q_127: 0.469 0.998 2.987 3.603 0.000 0.025
q_645: 0.469 0.998 2.976 3.603 0.000 0.025
q_479: 0.974 0.998 6.470 3.603 0.000 0.025
q_820: 0.469 2.947 6.370 1.993 0.000 0.025
q_776: 0.469 0.998 1.349 1.349 2.569 5.021
q_772: 0.469 0.998 1.349 3.603 0.000 0.025
q_116: 0.469 0.997 2.987 4.149 0.000 0.025
q_236: 0.469 0.998 1.349 3.603 0.534 3.549
q_165: 3.923 0.998 2.976 1.349 0.000 0.025
q_542: 0.469 3.070 4.983 1.349 0.000 0.025
q_37: 8.388 0.998 4.066 1.349 1.248 1.016
q_869: 0.469 0.998 1.349 5.351 0.000 0.025
tail: 0.998 2.987 => 3.603 0.000 0.025
tail: 3.923 0.998 => 2.976 1.349 0.000 0.025
tail: 0.998 2.976 1.349 0.000 => 0.025

q_882: 2.114 -2.503 -0.480 0.071 0.496 -1.967 0.180 -2.419 -2.909 3.598 -0.823
q_23: -6.919 3.572 -4.008 -6.084 -0.025 5.375 -0.076 3.100 -4.395 -2.325 1.115
q_418: -5.490 4.030 -1.956 -1.431 -2.400 3.909 -1.641 4.856 2.803 4.116 -0.323
q_147: 7.562 -1.683 0.563 5.567 -1.632 -2.016 -1.910 -0.664 -0.643 -1.112 -0.700
q_860: 5.397 0.263 -2.001 2.087 -0.576 2.018 0.129 0.202 -4.176 -4.925 -0.480
q_208: 0.133 -2.249 0.773 -2.314 2.877 -1.906 2.204 -3.564 -2.517 -3.024 1.101
q_874: 4.208 -0.058 -2.104 0.866 0.096 1.706 0.626 -0.358 -4.024 -4.768 0.037
q_288: 2.114 -2.503 -0.480 0.071 0.495 -1.967 0.180 -2.419 -2.909 -3.604 -0.266
q_58: -8.334 3.473 -2.933 -6.964 0.936 4.808 0.841 3.234 -2.758 -0.995 1.008
tail: 0.495 -1.967 => 0.180 -2.419 -2.909 -3.604 -0.266
tail: -5.490 4.030 -1.956 -1.431 -2.400 => 3.909 -1.641 4.856 2.803 4.116 -0.323
tail: 0.071 0.495 -1.967 => 0.180 -2.419 -2.909 -3.604 -0.266

q_859: -3.152 1.012 -5.127 -5.757 4.138 8.328 7.654 6.047 -6.447 -6.304 -3.282
q_824: -3.151 1.012 4.876 -2.157 -5.734 -0.938 -1.923 3.672 -4.634 -5.082 6.829
q_496: -7.589 7.961 -6.684 -5.756 4.138 8.327 7.654 6.047 -6.622 -5.729 -5.322
tail: 4.876 -2.157 -5.734 -0.938 -1.923 => 3.672 -4.634 -5.082 6.829
tail: -5.127 -5.757 4.138 => 8.328 7.654 6.047 -6.447 -6.304 -3.282
tail: -3.151 1.012 => 4.876 -2.157 -5.734 -0.938 -1.923 3.672 -4.634 -5.082 6.829
tail: -5.757 4.138 8.328 7.654 6.047 => -6.447 -6.304 -3.282
tail: 8.327 7.654 => 6.047 -6.622 -5.729 -5.322

